In the rows, 128 means zero.
Named moves, each a turn or a mirror, and the order they were made in; the first pair answered
liri:
[114 129 121 128 144 136 122 148 122 138 136 137 157 119 112 121 124 122
 127 129 141 116 118 120 152 136 129 101 144 112 126 146 116 153] => [131 139 107 134 142 141 120 140 123 123 134 132 157 123  95 122 131 111
 129 130 121 117 137 105 128 130 121 111 131 120 122 146 119 136]
[137 125  91 132 116 178 114  99 127 146 114 124 145 118 128 111 144  82
 129 156  91  99 158 136 103 139 114 119 137 121 117 118 108 142] => [111 109 109 112 125 160 118 101 130 166 114 126 147 101 157 114 143  98
 118 156 117  95 120 159 141 149 127 110 150 114 127 112 107 165]
[131 166 124 129 129 128 104 157 131 107 100 126  65 123  97 136  96 156
 122 109 115 155 137  96 141 141 131 132 123 151 133 143 162 106] => [116 152 137 119 136 117 102 166 133 115 106 130  69 113 116 140 103 171
 115 110 135 152 112 111 165 144 141 125 126 145 142 140 164 126]
sez:
[123 143 101 124 137 147  91 139 150 128 141 130 127 125  92 169  92 114
 129 119 110 116 152 105 133 155 124 102 143 102 156 132 145 110] => [108 154  99 112 146 133  93 153 145 137 127 137 104 132 104 149 102 121
 124 117 110 118 136 108 157 166 140 104 142 110 152 135 149 124]
[104 155  54 140 165 144  90 129 154 159 113 132 126 115  82  78 145 131
 174 148  84 109 132 113 131 136 132  92 110 154 134 144 119 151] => [126 140  58 158 158 154  94 119 157 149 126 123 152 111  73  97 131 122
 178 153  82 112 149 106 114 130 115  82 112 148 138 142 116 130]
[123 136 136 122 129 120 151 128 116 134 115 138 101 125 159 103 138 148
 116 130 130 121 123 135 138 110 140 137 121 148 116 113 124 144] => [144 117 136 146 112 136 155 112 112 119 136 127 137 117 145 126 123 131
 129 131 130 119 148 133 113  93 129 126 121 138 117 108 113 124]
Remik:
[136 108 110 135 129 143 135  93 144 153 172 124 190 127  99 155 131 118
 144 141 112 130 135 166  98 107 105  69 124 103 145 121 115 127] => [106 179  86 108 152 122 111 130 143 161 124 137  90 162  86  93 169 138
 139 135  80 149 126 138 122 128 121 111 103 141 130 148 142 137]
[142  90  95 150 151 178 123  94 127 159 149 107 172 123  79 172 110  48
 131 122  95 111 160 139 122 148 107  58 156 120 126 117 130 171] => [123 171  80 132 167 146 102 133 126 153  98 116  59 169  62 122 135  81
 126 106  67 137 154 109 138 182 131 117 129 163 120 146 167 164]
[116 108 155 109 132 125 130 133 137 136 157 123 137 120 134 172  93 149
 127 123 162 121 117 157 148 142 124  98 157 101 153 133 139 151] => [ 96 142 136  91 153 120 120 149 133 154 137 137 104 131 129 134 123 154
 124 122 141 121 105 155 165 151 133 117 155 118 138 143 143 168]
[118  88 140 136 146 122 126 105 110 178 153 129 164 132  94 136 113 123
 128 139 142 106 101 146 162 116 136 110 145 100 100 118  96 150] => [113 148 144 124 156  98 118 136 107 150 114 135  75 164  74 110 116 152
 125 123 132 132 104 116 161 139 153 149 118 130 104 139 138 126]

Each pair is 2 to 4 moves apart.
[180  75 170 154  89 139 168  89 109  92 155 117 194 124 155 120 160 115
 131 150 141 132 152 129  61  61 111 143 113 150 107 121  90 101] => [160  76 142 144 101 155 153  88 107 132 148 127 197 124 163  85 201 102
 132 163 120 114 130 144  78  64 117 141 122 147  91 130  64 139]  Remik then Remik then Remik
[ 87 157 135 100 128 117  86 149 151 136 126 143 100 127 108 136  96 142
 104 129 157 164 111 102 163 166 130 146 133 107 175 131 143 133] => [ 87 117 127 103 129 142  88 128 146 158 144 140 166 101 120 146 101 121
 111 142 162 142 104 128 163 152 113 115 153  86 168 114 111 152]  Remik then Remik then Remik then Remik
[149 161 122 138 118 130 119 144 135  96 124 113  95 134  88 150  89 140
 132 114 129 156 166 102 111 143 113 139 114 122 140 132 170  85] => [164 113 116 146 110 152 132 116 132 107 151 110 157 113 101 166  89 114
 140 123 127 137 169 123  97 123  98 108 138 105 136 116 140 100]  sez then liri then Remik then liri
[151  52 136 142 116 114 141 129 136 158 112 125 135 108 138 175 147  88
 141 152 173  95  89 149 137  79 151 109 154  79 125  90 102 167] => [168  89  92 153 117 138 129 119 139 149  99 126 130 135  99 138 183  56
 156 167 115  94 132 116  99  72 137 124 138  99  96 107  93 153]  liri then Remik then Remik then Remik
[139 112 219 107 154  66 152 150 104 147 125 120 159 148 173 156 125 144
  86 112 139 102 118 163 153 140 178 146 103 133 139  99 130 143] => [175 126 158 139 133 118 141 113 104 143 135 116 208 156 120 131 158  84
 112 138  61  85 188 135  89 114 144 142 100 144  96 108  89 128]  Remik then liri then Remik
[111 150 105 124 139 137 122 126 140 136 116 133  97 128 124  89 147 131
 134 138 122 129 126 123 127 141 121 136 117 143 123 138 139 130] => [114 144 101 125 135 143 117 123 140 142 123 134 111 125 121  91 148 118
 141 143 112 125 137 123 124 135 117 126 127 143 117 140 132 135]  sez then Remik then sez
[110 118 126 122 142 138 124 110 135 137 141 116 153 114 159 132 125 119
 118 127 143 126 132 139 152 135 117 125 139 107 133 133 118 165] => [114 157 116 121 146 126 120 129 132 128 117 122 104 138 137 107 141 126
 118 126 124 138 144 109 141 141 121 157 122 130 129 153 131 155]  liri then Remik then Remik then sez
[ 89 140 108 100 110 159 128 133 109 157 130 140 151 166 149 106 145 123
 121 179 140 111 121 135 147  83 127 122 127 167 145 163 114 150] => [116 124 148 120  94 148 138 134 111 118 152 129 166 163 151 157  99 143
 118 171 175 125 130 131 126  76 119 114 120 153 173 152 140 112]  liri then Remik then liri then sez
